Rows are one point carried round by a steady rotation, each followed by how many ticks it has turned.
The counts run from 0 to 152.
[-0.79 -1.24  0.83 -1.07 -0.61 -0.45 -2.06 -1.77 -0.84 -1.84 -1.17  3.04
  2.57  4.75 -1.47 -0.37  2.28 -0.62  5.05  1.81  1.30  2.77 -1.43 -0.21
  1.63 -0.97 -2.45  2.46  3.47  1.89 -2.32  0.38  2.60  0.11 -0.83]
45
[-4.05 -3.45  1.26  1.96  1.72 -0.56 -1.02 -0.65 -0.22  0.74  1.81  0.17
  2.28  5.50 -1.50  1.71  1.79  0.38 -0.86 -0.61 -1.04 -0.19 -4.48  0.24
  2.18  0.68  1.76  0.57  0.73 -2.15 -1.69 -0.02  3.53 -3.30 -2.62]
111
[-0.88 -2.74  0.17  3.04 -2.01 -2.09 -4.74  0.37 -0.01 -0.34  0.32  3.56
  1.75  2.13  2.58  1.87  0.66 -0.50 -0.53  0.52  1.27  0.67  0.70  0.56
  0.93 -1.39 -0.38  2.55  1.68 -2.16 -1.55  3.53  5.40 -0.37 -3.30]
148
[ 0.95 -1.64  0.75  3.42  0.61  1.23 -6.45 -1.05  1.50  0.39 -2.09  0.67
 -0.23  3.10  1.65  1.19  0.58 -0.14 -2.82 -0.91 -2.43  1.60  0.70 -2.04
  2.80 -1.49  0.93  1.21  0.84  2.08 -2.45  0.20  1.85 -0.42 -4.52]
12
[ 0.72  1.52  0.76  0.69 -0.65  1.35 -6.50 -1.89  0.72  2.76 -2.22  1.63
  0.05  3.93 -0.29  0.70  2.99  0.53  4.06  0.45 -1.88  1.93  0.89  1.60
  1.89  1.17  0.73  2.18  1.91  0.48 -2.88  1.12 -0.34  0.95 -4.40]
131
[ 0.92 -0.78 -1.04  4.26 -0.18 -1.74 -3.54 -0.98  1.09  1.54 -2.99  1.37
  1.72  0.54 -0.92  0.31 -3.24  1.88 -1.91 -0.54  1.02  3.20  0.30  1.48
  3.44  0.46  0.19  1.50  2.79  1.46 -1.09  0.02  1.38 -0.74 -6.10]
76
[-1.80 -1.84  1.76  3.24 -2.17 -1.33 -5.76  1.78  0.10 -0.34  0.31  2.22
  3.02  1.56  2.01  2.81  0.57  1.18 -1.93  0.60  0.13 -0.88 -1.30  1.17
  1.04 -2.78 -0.88  1.25  0.78  0.02 -1.62  3.49  5.09 -2.44 -2.49]
149
[ 2.67 -1.01 -1.74 -0.18 -0.39  1.10 -2.65 -1.76  0.75 -1.34 -0.44  2.97
 -0.45  2.86 -3.77  1.74  0.73 -2.35  5.31 -0.09  1.65  0.85  0.79  1.98
  0.76  0.19 -0.72  1.00  3.01  4.49 -3.66 -1.63  1.54 -0.25 -1.10]
43
[-1.67 -2.45  1.07  0.47 -3.20  0.07 -0.81  0.91 -0.53  4.50 -1.56  0.56
  2.07  2.24 -4.03  2.49 -1.58  0.42  2.53 -1.33  1.66 -0.18 -3.77  0.59
  0.21 -0.91 -0.57 -1.04  2.47  3.83 -1.75 -0.23  4.65 -0.66 -2.80]
102
[-1.40 -0.20  0.14  0.82 -1.87  1.74 -3.01  2.89  2.19  0.29 -1.33 -1.39
  1.23  0.71 -3.26  2.63  0.07 -1.69  3.05  1.19  0.30 -2.13 -0.76  2.81
 -1.01 -3.91 -2.42  3.04  1.12 -0.94  1.03  1.71  1.92 -1.96 -5.40]
142
[-1.32  0.99 -1.28  3.65  1.08 -0.33 -2.38  0.27  0.65  0.20 -0.66  2.25
  2.58  3.61  0.03 -0.70 -1.24  1.76  2.67  1.37  2.66  3.11 -2.44  2.02
  1.74  0.05  0.02  4.44  0.44 -0.69 -2.05 -3.55  3.17 -0.88 -3.32]
53
[ 1.96 -4.24 -1.44 -1.02 -0.87 -0.34 -0.53 -2.36  2.36 -2.51 -2.38  0.64
  0.34  2.86 -4.25  1.48 -0.60 -2.75  1.51 -0.21  1.24  0.04 -0.12  1.49
  2.19 -1.52  1.76  3.27  2.86 -2.13  1.23  0.48  0.84  0.18 -5.18]
82
[ 2.45  0.74 -1.08 -0.13  0.16 -0.02 -5.86 -1.56  2.58  1.25  0.64  0.89
 -1.68  3.53 -1.62  1.78  2.23 -1.21  3.37 -0.48 -1.69  0.95  1.42  1.36
  1.69  1.35  0.59  1.31  0.98  0.80 -4.00 -1.17  1.11 -0.19 -4.64]
130
[ 0.17 -2.52 -1.87 -0.54 -1.43  0.94 -4.22 -0.04  1.81 -2.99  0.33 -0.92
 -0.27  1.67 -2.89  3.16  1.80 -4.69  3.05 -0.76 -0.88 -2.46  0.55  1.83
  0.02 -2.92  0.98  1.56  1.42 -1.88 -1.43  1.41  1.28 -1.83 -4.39]
144
[ 0.38 -3.18  1.02  0.60 -3.15  1.76 -4.94 -2.23  0.94 -1.90 -3.15  3.86
 -0.27  2.68  0.17  1.70  1.35 -3.60  1.67  1.98 -0.40 -0.48  0.13  0.01
  2.10 -1.33  1.01  3.48  1.71 -1.39 -1.74  3.09  2.00  0.72 -1.66]
146
[-0.68 -0.78 -1.88 -0.31 -0.56  1.77 -2.64  0.36 -0.97  0.89 -0.99 -1.58
  1.61 -0.86 -1.13  0.59 -1.14 -1.01 -1.51  0.39  1.28 -1.11 -3.00 -0.66
  2.17 -4.21 -1.52  2.64 -0.53  0.86 -2.59 -0.13  5.94 -3.50 -2.59]
63
[-4.81 -2.17 -0.54  2.17 -2.06  1.17 -1.08 -0.26 -1.33  4.06 -1.97 -1.34
  0.68 -0.70 -1.35  1.25 -0.53 -2.12  1.10 -1.18 -1.64 -1.88 -3.18  0.27
  1.25 -1.73  2.45  2.06  1.56 -0.56 -1.32  0.83  4.73 -4.30 -2.94]
0
[-1.90 -0.64 -0.08  2.77 -1.59 -1.17 -3.14  0.58  1.43  2.36 -3.49  0.52
  0.93  2.49 -0.03  0.63 -2.06 -1.43  3.61 -1.67  1.82  2.06 -0.24  1.30
 -1.67 -2.20 -0.71  3.85  0.72 -1.50  0.78  0.03  3.14  0.04 -6.37]
140
[-1.78 -0.46  1.30  0.97  1.05 -0.55 -4.40  2.19  1.28 -2.16  1.20  1.33
  3.04  4.47 -0.38  2.46  2.01  1.49  2.76  1.51  2.50 -1.60 -2.28  2.06
 -1.74 -1.10  1.08  2.31  0.02 -1.51 -0.91  1.86  2.67  0.12 -4.19]
31
[ 1.75  0.14 -1.05  0.99  1.58  0.77 -3.75 -2.10 -2.82 -1.24 -0.19 -2.07
  0.26  2.59 -1.87  1.12  0.14  0.96 -1.04 -1.96 -0.88 -2.17 -1.50  1.92
  4.79  1.02  2.22  0.87  1.58  0.63 -4.41  3.98  1.97 -2.38 -3.59]
72
[-0.26  0.17 -0.53 -2.62 -2.16  1.54 -5.92  0.21  3.26  1.64 -1.92  1.03
  0.46  1.19 -1.65  1.30  2.66 -1.33  2.33  1.01 -0.31  0.89  2.21 -1.73
  1.32 -4.45  0.17  2.35  0.56 -0.84 -1.97 -2.12  2.82  0.18 -4.88]
5
[ 2.11 -0.93 -0.79  2.87 -0.21  0.59 -5.36  1.88  1.90 -0.01  0.91  1.72
 -0.25  1.78 -0.55  3.86 -1.35 -1.37  0.78 -1.25 -0.59 -2.76 -0.31  3.09
  0.36  1.43  2.09  0.83 -2.23  3.50 -3.06  0.05  2.23 -0.59 -2.58]
152
[-1.11 -1.76 -0.49  1.58 -0.17 -0.32 -2.03 -0.51 -1.56 -1.34  1.86  1.11
  4.37  3.16 -1.77  1.45  2.03  0.66  0.89  1.26 -0.20  0.54 -2.13  1.62
  2.19 -1.67 -4.01  0.76  4.24  0.39 -2.73  2.37  2.91 -3.29 -0.68]
47
[-4.02 -0.15  1.49 -0.51  2.31  0.90 -0.23  0.39  1.50  1.00 -0.56 -1.23
  2.23  1.08 -2.61  0.10  2.11  0.35  5.56  0.66  2.08 -0.40 -2.85 -0.07
 -0.53 -1.89  2.80  2.47  1.27 -1.34 -1.55 -0.33  3.58 -3.76 -5.00]
118
[-1.65 -2.58 -0.16 -0.98  2.01  2.49 -2.20 -1.78  3.28 -1.02 -0.24  0.21
  1.16  0.10 -2.59  0.41  3.13 -3.51  1.40  0.55 -1.78 -1.10 -0.36 -2.97
  1.80 -3.28  1.22  1.49  3.27  0.66 -2.54 -0.10  1.45 -3.70 -3.02]
121
[-1.39  0.07  2.31  0.54 -1.65  0.15 -5.85  2.09  1.81  0.23 -0.74  2.32
  2.36  3.65 -0.36  1.62  2.36  1.53  3.30  1.48  1.70 -1.18 -2.52  2.48
 -1.31 -1.14  1.74  2.64 -0.28 -0.17 -0.92  1.65  2.44  0.62 -2.75]
30
[-2.96 -0.51 -2.88  2.48  0.19  0.63 -4.72 -0.24  4.05  1.63 -0.27  1.20
  0.32  2.51 -1.29 -0.75 -0.28  0.16  0.59 -0.04  0.33  1.37 -0.69 -0.08
 -0.19  0.45  3.25  0.99  0.20  0.11 -3.62 -5.35  1.42 -0.74 -3.47]
115
[-2.08 -2.31  0.69 -0.71 -1.73  0.66 -4.30 -2.30 -0.57  5.16 -2.84  2.02
  1.05  0.09  0.70 -0.02  2.16 -1.08  0.85 -0.47 -0.35  1.84 -0.58 -1.83
  1.18 -2.14  0.38  1.88  2.18  1.77 -3.13  0.90  4.76 -2.20 -1.50]
124
[-0.93 -2.92  0.89 -0.17  1.99  2.91 -1.10 -0.86  1.96 -0.01  0.53 -0.64
  1.69 -1.35 -3.15  0.93  3.11 -1.72  2.63  0.74 -1.20 -1.63 -0.57 -0.60
  1.53 -1.80  1.95  2.28  3.61  0.00 -2.32  0.76  0.90 -5.57 -3.86]
120
[-2.09  0.73 -0.61  0.10 -1.73 -0.59 -4.12  1.69  0.32 -0.74 -0.25  0.33
  1.67  1.88 -3.10  1.54  1.27  3.41  2.08 -0.18  3.15 -2.38 -1.53  1.09
  0.58  1.31  4.90 -0.73  2.93  1.71 -3.69  2.95  2.11 -0.70 -3.91]
94
[ 0.07 -0.92  2.42  2.62  0.97  0.30 -2.66  0.98  0.80  1.83 -1.58 -2.87
  0.98  3.29 -1.08  2.55 -1.15  0.66  4.12 -3.32  0.29 -0.26 -2.60  0.70
 -0.90 -1.11  1.08  1.10 -0.79  2.07  0.52  0.89  2.32 -1.21 -5.93]
16
[-2.91 -2.57  1.12  3.03  1.44 -1.07 -2.38  0.18  1.05 -0.11 -1.98  1.98
  3.21  1.28  1.22  0.05 -1.67 -0.17  2.60 -1.32  3.30  1.32 -2.70 -1.70
 -0.58 -1.79  0.32  1.38  1.45  4.22 -1.18  1.04  5.31 -1.48 -2.59]
38
[-2.31 -3.00 -1.55  1.64 -2.07 -1.50 -2.50 -1.10  1.87  0.24 -1.89  1.42
  0.98  1.73 -2.35  0.86 -1.16 -0.03 -0.95 -1.74  2.64  2.68 -0.53 -2.77
  0.67 -1.69  0.10 -2.12  3.40  4.70 -2.82 -0.88  3.39  0.90 -3.05]
100
[-1.98 -1.89 -1.30  1.06 -2.87 -1.54 -1.46  0.18 -0.32  3.60 -0.84  1.25
  1.00  0.95 -3.30  1.61 -1.62  0.54  0.73 -2.02  2.11  1.23 -1.49 -1.23
 -0.89 -0.95  0.20 -2.02  3.97  3.90 -3.43 -0.61  4.66 -0.44 -2.83]
101
[ 1.41 -1.85 -0.95  3.51  1.20 -1.64 -2.46 -2.59  0.08  0.37 -2.63  0.19
  0.35  2.83  0.39  0.61 -3.74 -0.42 -1.53 -2.08  0.05  3.00  0.12  0.90
  3.55  1.10  1.39  2.73  0.99  0.85 -1.20 -0.13  1.26 -0.52 -6.04]
75
[-0.26 -0.04 -0.54  3.65  0.30 -0.55 -6.96 -0.71  0.76  1.97 -1.14 -0.39
 -0.59  3.23  1.41  1.09 -0.46  1.14 -1.16 -2.65 -0.53  1.92  1.66 -1.75
  1.42 -0.70  0.85 -0.22  0.86  2.27 -3.44 -0.67  3.22  1.48 -4.61]
13
[-1.51 -2.19 -1.01 -1.30 -1.70  0.12 -2.92 -1.21  1.78 -1.42  0.20  2.02
  1.66  5.67 -3.63  2.01  2.22  0.07  0.88  1.49  0.38  1.83 -0.56 -1.91
  2.52 -0.69 -0.36 -0.86  3.61 -0.76 -2.88 -2.77  0.25  0.94 -2.39]
107
[ 0.59 -1.77  1.30 -0.96  0.53  0.41 -3.38 -0.01  1.36  5.27  2.61 -0.22
  1.52  1.04 -1.17  3.28  1.35 -1.16  0.90 -1.08 -1.34 -1.04 -1.04  2.45
  0.92 -1.61 -2.59  2.10 -0.48  1.27 -2.57  0.09  4.69 -3.79 -3.98]
127
[-2.31 -2.21 -0.15 -0.40  3.33  0.50  0.00  0.40  2.17  0.65  1.98 -0.22
  1.29 -0.03 -3.24  1.58  2.35 -0.30  4.18 -0.40  1.09 -1.96 -1.25 -0.08
  0.02 -1.27  2.81  1.82  2.65 -1.64 -1.40  0.52  1.81 -4.66 -4.89]
119
